First come named turns, each shown by rows before and after it. For each pair of rows after them, which turns, in which order, take the first row to the second? The first pair is done for you.
turn gefib:
[ 0.03  2.47 -2.38  0.02  0.09 -2.50  0.80 -1.31 -0.99  1.03 -2.51 -0.81
 -0.69 -0.20 -0.39  0.48  0.07  1.09 -0.27  1.31 -2.86  0.02  0.11 -0.92
  0.74  0.03 -0.37  0.70 -0.78 -0.66  1.04 -0.42 -1.24 -0.86  2.79 -0.35
 -0.90  1.09 -0.97 -1.03  0.64  1.06  0.27 -1.33] -> [ 0.20  2.45  0.63  1.18  1.05 -0.80  0.02 -0.87  0.74  0.20  0.37 -0.73
 -1.45  0.75  1.23  0.14  0.38 -0.26  0.70 -0.61  0.83 -0.10 -0.93  1.49
  0.42 -1.11 -0.34  0.55  1.38  0.41  0.28 -0.46 -1.10 -0.66  1.82 -0.51
 -2.26 -0.62 -0.54 -1.59  0.75  3.20  1.08 -1.37]
[ 1.51 -1.18 -1.52  0.84  3.82  3.24 -0.29  0.29  3.19  0.31 -2.11  3.16
  3.68  1.83  1.24  0.79 -0.22  0.68 -0.55 -0.30  0.09 -0.83  1.85  3.36
  0.55 -1.44 -0.34  1.53  2.05  4.22 -1.63 -0.06  2.21  1.13  0.46  2.17
 -0.51 -1.85  0.36 -1.94  1.47  0.70 -1.51 -1.17] -> [ 1.80 -2.30 -3.59  0.01  3.40  2.55 -0.51  0.38  2.43  0.14 -3.49  3.24
  5.10  0.31  0.69  1.60  0.23  0.76 -0.38  0.53 -1.58 -0.68  2.49  2.74
  0.51 -0.87 -0.51  1.26  1.56  3.80 -1.38  0.18  1.96  1.66  0.48  1.92
 -0.07  0.05  0.16 -1.59  1.62 -1.47 -2.81 -1.16]
[-1.38 -1.94  1.96 -0.62  1.78 -0.70 -0.04  0.92  1.02 -0.68  2.44  0.24
 -2.20  0.35  0.13 -0.78  1.40 -2.13  1.77 -1.85  3.01 -0.50 -0.68 -0.31
 -1.07  0.39  0.93  0.40  0.90 -0.77 -1.02 -1.02  0.60  3.64  3.18 -1.96
 -0.42 -1.33  0.58 -2.35 -0.46  1.75  2.15 -1.60] -> [-2.32 -3.27 -0.80 -2.16  0.30 -2.17 -0.64  0.91 -0.86 -1.01  0.70 -0.87
  0.90 -1.72 -0.23  0.85  1.88 -1.40  1.13 -0.15  0.25 -0.21  1.27 -2.77
 -0.65  1.79  0.17  0.34 -0.44 -1.57 -1.70 -0.97  1.01  3.84  2.26 -3.29
 -0.04 -0.41  0.07 -1.32 -0.73 -1.14  0.32 -2.97]
[-3.75 -1.76 -0.66 -0.74 -0.18  0.97  3.62 -0.46  0.89 -3.77  1.11 -0.88
 -0.26  0.28  1.30  2.06 -0.34 -0.78 -0.36 -1.52  1.54  1.04  1.57 -1.66
 -0.25  2.34 -1.66 -5.60 -0.95 -2.41 -4.73 -1.27 -1.37 -0.09 -3.57 -2.64
 -0.70 -0.27 -0.70  0.09 -1.22 -1.75 -5.37  0.67] -> [-2.04  1.56 -4.50 -0.59  1.33 -0.37  4.26 -2.98 -1.43  0.38 -1.94  0.43
 -2.33 -0.40 -3.22 -0.20  0.09  3.05 -1.20  1.25 -2.15 -0.03  0.63 -4.06
 -0.04  1.01 -0.35 -4.78 -3.52 -3.12 -0.20 -0.97 -1.69 -2.93 -0.57 -0.64
  2.02  1.86 -1.76  1.51 -0.79 -3.34 -3.80  1.64]
turn Lin:
[ 2.16  1.73 -2.09 -0.28  1.38  1.93 -1.94 -0.94  1.16  1.09 -1.62 -0.09
 -3.23  2.94  2.04 -2.27 -2.26 -0.63  1.10 -0.08 -1.03 -1.89  0.08  3.16
 -0.63 -1.88 -0.54  0.97 -1.02 -0.63  0.58  1.05 -2.56 -2.95  2.24  2.60
 -0.28 -1.27 -3.35 -0.69 -0.38  0.58  5.20  3.35] -> [ 2.28  1.42 -3.73 -1.36  0.01  0.26 -1.86 -1.23 -0.26  1.41 -4.08 -0.06
 -2.41  0.19  0.24 -1.34 -0.61  0.71  0.46  1.92 -3.79 -1.08  0.93  0.75
 -0.01 -0.81 -0.32  0.77 -2.86 -3.02  1.14  1.90 -2.79 -3.34  2.70  1.97
  1.84 -0.46 -3.52 -0.55 -1.05 -2.83  3.76  2.79]
[-0.65 -2.06 -1.93 -1.71 -2.06  2.49 -0.81  2.44  1.80 -4.71  0.21 -0.78
  3.53  0.14  0.51  1.75 -1.38 -1.98 -0.35  1.26 -3.03  0.00  3.06  1.55
 -1.40  4.06 -0.65 -2.16  0.49  2.80 -1.84 -0.51  1.31  3.79 -3.38 -1.56
 -1.29  0.67 -1.14 -0.97 -1.00 -0.73 -2.01 -0.66] -> [-0.95 -1.15 -0.63 -1.22 -0.47  3.24 -0.96  2.23  2.49 -3.78  1.02 -0.33
  3.73  1.51  1.68  1.02 -1.92 -2.67 -0.43  1.22 -2.46 -0.92  3.02  2.88
 -2.39  3.06 -0.49 -2.59  1.63  4.54 -1.39 -0.47  2.01  3.55 -3.39 -0.38
 -1.39  0.52 -0.82 -1.73 -0.65  1.49 -1.40 -1.14]
[-1.33  0.40 -0.50 -1.86  1.01 -0.57  0.45  2.04  0.98  0.42  0.00 -0.82
  1.55 -2.27 -0.53  0.43  0.08 -1.26 -1.18  0.37 -0.77  0.83 -0.87  0.18
 -0.63 -1.31  1.93  2.35 -0.92 -1.93 -1.19  1.73  1.04  3.29 -0.15  0.32
  0.04 -0.78  0.16 -0.42 -0.54  0.19  1.62  0.17] -> [-0.92  0.51  0.71 -0.69  0.89  0.09  0.62  1.97  0.68 -0.03  0.38 -0.75
  1.02 -1.62 -0.39  0.76  0.45 -1.83 -1.05  0.03 -0.73  0.57 -0.44  0.72
 -0.53 -0.69  1.98  1.83 -0.27 -1.41 -1.36  1.42  0.74  3.20  0.01  0.58
  0.29 -1.22 -0.34 -0.33 -0.89  0.94  1.76  0.08]
[-1.51  4.37 -0.17  1.17  0.75  0.03  0.54  0.49 -0.65  4.59 -6.42 -2.30
 -0.14  1.15 -3.01 -1.29  0.12  2.08  0.43  2.07 -1.78 -0.79 -2.80 -3.13
 -0.59 -0.29  0.03  0.46 -0.72  1.28  2.12  2.04  0.42  1.40 -0.10 -0.04
  2.50 -0.95 -0.75  0.72  1.11 -1.58 -2.33 -0.10] -> [-1.85  2.81  0.54  0.47 -1.45 -0.62  0.38  1.34 -0.37  3.05 -5.39 -2.98
  0.09 -0.12 -2.69 -0.72  0.03  1.25  1.16  1.70 -0.04 -0.10 -2.14 -4.29
  0.66  1.45 -0.04  0.32 -0.88 -0.62  0.01  1.94  1.76  2.82 -0.89 -2.24
  2.64 -0.86 -0.63  0.29  0.19 -2.57 -3.44 -0.75]
turn ledus:
[ 1.04 -0.92 -3.07 -1.05 -0.58 -2.77  0.61 -2.35 -0.83  1.30 -1.48  0.63
  1.84 -2.42 -1.36 -0.49 -0.86  2.54 -0.98  2.89 -3.85  1.28  3.50 -0.84
 -0.35 -0.51 -1.28 -1.21 -0.13  0.60  1.49 -0.07 -1.54 -1.07 -1.40 -0.22
 -0.75 -1.01 -1.03  0.08 -1.32 -2.21 -1.12  0.58] -> [ 0.25  1.08  2.21  1.90 -0.56 -2.19  1.79 -2.33 -0.14  2.08  2.12  0.89
 -1.88 -1.61 -1.62 -2.24  0.68  2.69  1.24 -0.50  2.46  2.03 -2.14 -0.51
  1.07 -1.72  0.72  0.57  1.12 -3.54  0.50  0.27 -1.39 -1.55  0.15 -1.68
  0.03 -2.47  0.11  0.20 -1.10  0.94  1.66  2.55]
[ 3.15 -0.09  0.70  1.20  1.27 -0.62  0.58 -1.31 -1.48  0.25 -1.64  1.70
 -0.28 -1.13 -1.22  1.38  1.32  1.56 -2.47  1.27  3.64 -0.41 -3.17 -0.62
  1.79  0.46  0.57  0.29 -0.86  1.40  2.14  0.24  0.66 -0.21  0.87 -1.26
  2.27 -0.17 -0.70 -2.38  2.43 -0.74 -0.48  0.22] -> [ 2.61 -2.29  1.25 -0.09 -0.38 -0.56  0.76  0.35 -1.88 -1.62 -1.15  1.79
  0.66 -0.97  0.47  2.37  0.87  0.12 -2.07  0.67  4.19  0.58 -1.53 -0.60
  2.18  1.55  0.13 -0.85 -0.38  0.41  0.43  0.71  0.96  1.43 -0.79 -2.49
  0.90 -0.01 -0.53 -2.47  2.27 -1.85 -1.90 -0.65]
[ 3.46 -4.40 -1.78 -0.17 -0.61  0.76  1.86 -0.25 -1.60 -0.05 -3.48 -1.11
  3.22 -1.62 -0.51 -0.06 -0.98  0.72  0.99  0.48 -3.27 -0.77  1.41 -0.64
  0.07  0.26  1.77 -1.92  0.77  1.57 -2.25  0.56 -0.17  0.14  0.92 -0.02
  0.90  0.22  0.39 -0.87 -2.61 -4.39  0.67  1.54] -> [ 3.51 -2.12  1.36  1.90 -0.35  0.81  2.53 -1.21 -0.97  1.47 -1.76 -0.92
 -0.66 -1.46 -1.56 -1.69 -0.05  1.60  2.04 -1.68  0.18 -0.69 -1.93  0.80
  0.95 -1.08  2.97 -0.32  1.88 -0.72 -2.49  1.26 -0.58  0.18  3.03 -0.06
  2.30 -1.11  0.71 -1.25 -3.05 -2.27  2.86  3.68]
Pairs:
(2 to 3 turns a pair)
[ 0.24  2.41 -0.38  0.59  1.00 -1.62  0.30 -1.84 -0.86  2.22 -2.64 -0.25
 -1.63 -0.16 -3.07 -0.63  0.32  2.76  0.10  1.69 -0.49 -2.06 -0.87 -1.81
  1.03 -0.90  1.04  0.29 -1.32 -2.16  1.58  1.19  0.06 -1.71  2.88  1.09
  1.70  0.77 -0.72  0.07 -0.83 -1.27  0.58  0.94] -> [ 0.15  0.09 -2.15 -1.32  0.23 -2.24  0.02 -0.47 -0.90  0.51 -3.53 -0.48
  0.80 -0.86 -2.07 -0.37 -0.82  1.96 -0.46  2.92 -2.77 -2.07  1.17 -2.69
  0.67  0.31  0.06 -0.22 -2.30  0.12  1.32  1.00 -0.34 -1.21  0.90  1.48
  1.55  0.91 -0.32 -0.35 -1.82 -2.83 -0.49 -0.89]
ledus ledus
[-1.57  0.04  0.84 -0.64  1.31 -2.37 -1.26 -1.48  1.32  5.69 -1.19  0.10
 -1.50 -1.52 -2.08 -3.75  1.05  1.06 -0.37  0.66 -1.30 -0.27 -2.63 -2.84
  3.62 -2.65  2.40 -0.59  1.62 -6.91 -1.59  3.51 -0.88 -1.97 -0.41 -3.46
  2.40  3.88 -1.29  1.23 -0.08 -0.51 -0.70  2.35] -> [-0.71  0.03 -1.86 -2.25  1.86 -2.17 -2.19 -1.46  1.25  5.38 -2.58  0.55
  0.03 -1.67 -2.60 -3.16  0.60  1.28 -0.60  1.83 -3.53 -1.43 -1.13 -3.35
  2.87 -1.98  1.67 -1.00  1.42 -5.37 -0.54  2.75 -0.79 -3.18 -0.08 -2.27
  1.82  4.28 -1.94  1.32 -0.91 -1.27 -0.23  1.39]
ledus ledus
[-1.49 -0.93 -0.67  0.58  3.10  0.49  0.55  0.43  0.59  0.02 -1.37  1.44
  0.57  2.09  0.74  0.15  0.53 -0.25 -0.69 -0.45 -0.02 -4.38  0.86  5.25
 -4.96 -1.86  0.14  0.36  3.69  5.81  0.56  0.24  0.95 -4.60  0.40  0.68
 -1.80 -1.43  1.22 -1.09  3.30  2.10  2.26  0.77] -> [-2.25  0.89  3.86  2.73  0.80 -0.78  1.31  0.66 -0.57  0.47  0.91  0.45
 -2.13  0.68 -0.83 -0.84  1.47  0.28  1.40 -1.33  4.30 -2.30 -2.20  3.35
 -2.13 -2.13  1.78  1.58  3.47 -1.19 -1.21  1.34  1.07 -4.44  2.41 -1.32
 -0.51 -2.21  2.58  0.10  2.93  1.56  3.49  1.80]
gefib gefib ledus
[-0.23  1.36  1.31  1.23  2.22  1.61  0.49  0.97  1.50 -0.48  4.44 -0.64
  0.41  0.17 -1.23  0.26  0.32 -0.38  0.52 -3.25  2.79  1.51 -2.12  1.54
  3.79 -1.27  1.21 -0.45  0.61 -0.67 -1.21  0.87 -0.45 -0.11 -1.42  0.36
 -1.97  0.49  1.29 -1.16 -0.92  2.10 -0.39  0.80] -> [-0.45  0.99  0.86  0.23 -0.03  0.96  1.19  0.81  0.81 -0.43  3.30 -0.78
  0.77 -1.11 -1.85  0.69  0.93  0.00  0.99 -2.35  2.16  2.93 -1.83 -0.30
  4.79 -0.47  0.93 -0.07 -0.16 -2.38 -2.65  1.87 -0.05 -0.02 -1.05 -0.97
 -1.31  0.81  1.28 -0.57 -0.57 -0.24 -1.60 -0.09]
gefib ledus ledus
[ 1.08  0.06 -4.53 -0.15  0.97 -3.62  0.35 -1.66 -2.01  0.72 -1.17 -1.52
  0.29 -2.56 -0.21 -0.43 -0.37  3.81 -0.91  2.32 -4.49  1.28  0.28 -2.29
  0.72  0.21  0.79  0.60 -1.18 -0.71  0.76  2.35 -2.05 -2.47  1.16 -1.30
  2.86  2.91  0.77  1.22 -0.08 -1.66  0.94 -1.06] -> [-0.81 -2.60  1.63 -0.02  1.42 -0.85  0.85  1.70  1.44 -2.66  3.87 -2.39
  1.01  0.24  4.56  0.78 -1.79 -0.93  0.53 -2.60  2.18  1.46  0.38  0.92
  0.77  0.26 -0.36 -0.26  2.73  1.04 -3.16  0.76 -0.73  0.02 -2.82 -2.82
 -1.20 -0.41  1.24 -0.64  0.04  2.06  0.84 -1.65]
gefib gefib
